Small tables with named rows and columns. After each table, cells are looked up by row and column.

Zom.tsv
	Duz	Fibos	Fepa	Tek	Vagodif	Lavab
Giv	136	128	108	121	126	126
Zis	149	130	77	121	122	124
Gadopo	182	151	113	51	149	135
Mar	167	142	112	76	141	132
Kepo	163	140	108	84	138	131
Tefos	119	129	109	126	116	119
Pesipu	82	108	226	145	136	132
Menarif	127	125	132	123	129	127
Vuzela	106	117	180	133	133	130
Kel	150	128	79	124	124	126
Kozikeg	118	129	111	126	116	119
Rurib	174	143	111	70	145	134
Fak	168	142	110	76	141	132
Datoka	135	127	113	121	126	126

What is the Lavab of Rurib in Zom?
134
What is the Fibos of Mar in Zom?
142
What is the Fibos of Zis in Zom?
130
What is the Lavab of Tefos in Zom?
119
What is the Lavab of Giv in Zom?
126
What is the Fibos of Menarif in Zom?
125
What is the Vagodif of Gadopo in Zom?
149
What is the Fibos of Datoka in Zom?
127

Fik =
cols = Fepu, Zel, Kubune, Sal
Rezuv: [238, 232, 236, 240]
Pum: [236, 226, 240, 235]
Sor: [68, 80, 71, 70]
Molor: [162, 206, 203, 182]
Nunaton: [163, 166, 169, 165]
Zet: [228, 225, 235, 226]
Muzero: [118, 156, 154, 153]
Gep: [47, 62, 60, 57]
Rozuf: [233, 237, 237, 235]

Nunaton, Sal => 165
Pum, Kubune => 240
Gep, Sal => 57
Nunaton, Zel => 166
Muzero, Fepu => 118
Rozuf, Zel => 237
Molor, Fepu => 162
Rezuv, Zel => 232

Disu =
	Mos	Dab	Fima
Samaba	8.660	8.151	8.000
Moru	8.422	7.831	5.871
Pefov	8.266	8.530	7.824
Vam	7.854	7.121	7.306
Dele	8.402	8.238	8.228
Zil	2.670	5.180	3.186
Diledar	1.771	1.262	2.345
Zapop	8.048	7.828	7.510
Mosur	2.735	5.817	3.464
Fivota	8.042	8.372	7.715
Zun	1.141	1.486	1.745
Kerogol	3.473	7.404	6.759

What is the Mos of Samaba in Disu? 8.660
What is the Fima of Zun in Disu? 1.745
What is the Fima of Zapop in Disu? 7.510
What is the Mos of Kerogol in Disu? 3.473
What is the Dab of Fivota in Disu? 8.372
What is the Dab of Pefov in Disu? 8.530
What is the Fima of Vam in Disu? 7.306
Row with the largest Fima: Dele

Bim =
|  | Maduv | Ral | Sodit | Tamopi | Kive | Seran |
|---|---|---|---|---|---|---|
| Tuk | 177 | 223 | 200 | 171 | 171 | 134 |
| Fik | 172 | 202 | 238 | 179 | 170 | 43 |
| Rubidot | 195 | 203 | 203 | 169 | 180 | 194 |
| Mak | 190 | 180 | 204 | 180 | 171 | 154 |

Rubidot, Seran => 194
Mak, Sodit => 204
Rubidot, Kive => 180
Fik, Ral => 202
Rubidot, Sodit => 203
Tuk, Sodit => 200
Rubidot, Tamopi => 169
Mak, Ral => 180
Fik, Maduv => 172
Fik, Tamopi => 179
Tuk, Tamopi => 171
Mak, Seran => 154
Mak, Maduv => 190
Mak, Tamopi => 180
Rubidot, Maduv => 195
Rubidot, Ral => 203
Tuk, Ral => 223
Fik, Kive => 170
Tuk, Kive => 171
Tuk, Maduv => 177

Table Tele
	Gagatul	Gelu	Zik	Letar	Lazep	Sadoba	Rizolot	Nizaro	Papem
Sen	-0.12	0.17	-0.16	-0.01	-0.59	-0.37	0.03	-0.11	-0.39
Kekovob	-0.04	-0.09	0.74	-0.08	-0.58	-0.63	0.12	-0.31	-0.78
Sosaged	-0.13	-0.03	-0.02	0.09	-0.31	-0.24	-0.05	-0.21	-0.21
Fod	-0.08	0.11	-0.11	-0.09	-0.41	-0.28	0.00	-0.06	-0.31

Sen, Lazep -> -0.59
Sen, Gelu -> 0.17
Sen, Rizolot -> 0.03
Sen, Gagatul -> -0.12
Sosaged, Zik -> -0.02
Kekovob, Zik -> 0.74
Sosaged, Lazep -> -0.31
Kekovob, Nizaro -> -0.31
Fod, Papem -> -0.31
Kekovob, Letar -> -0.08
Kekovob, Papem -> -0.78
Kekovob, Lazep -> -0.58
Fod, Sadoba -> -0.28
Kekovob, Gelu -> -0.09
Fod, Nizaro -> -0.06
Kekovob, Sadoba -> -0.63

Table Tas
	Temid	Resavaf	Depugod	Kupipef	Poto
Dar	-51	-42	0	20	18
Nolid	48	-52	-39	-39	-39
Doda	-40	-18	-21	-17	-18
Gef	19	-29	-40	-46	-46
Vada	8	-57	-17	-4	-6
Bod	0	-40	-24	-18	-19
Nodep	-55	-28	-7	6	4
Dun	-8	-36	-24	-18	-19
Rekuzu	63	-43	-51	-61	-60
Fad	18	-41	-32	-30	-30
Gal	-15	-19	-32	-35	-34
Buzub	33	-36	-43	-49	-48

Vada, Resavaf => -57
Rekuzu, Depugod => -51
Buzub, Temid => 33
Fad, Depugod => -32
Dun, Kupipef => -18
Nodep, Resavaf => -28
Dun, Poto => -19
Vada, Kupipef => -4
Doda, Depugod => -21
Fad, Resavaf => -41
Bod, Resavaf => -40

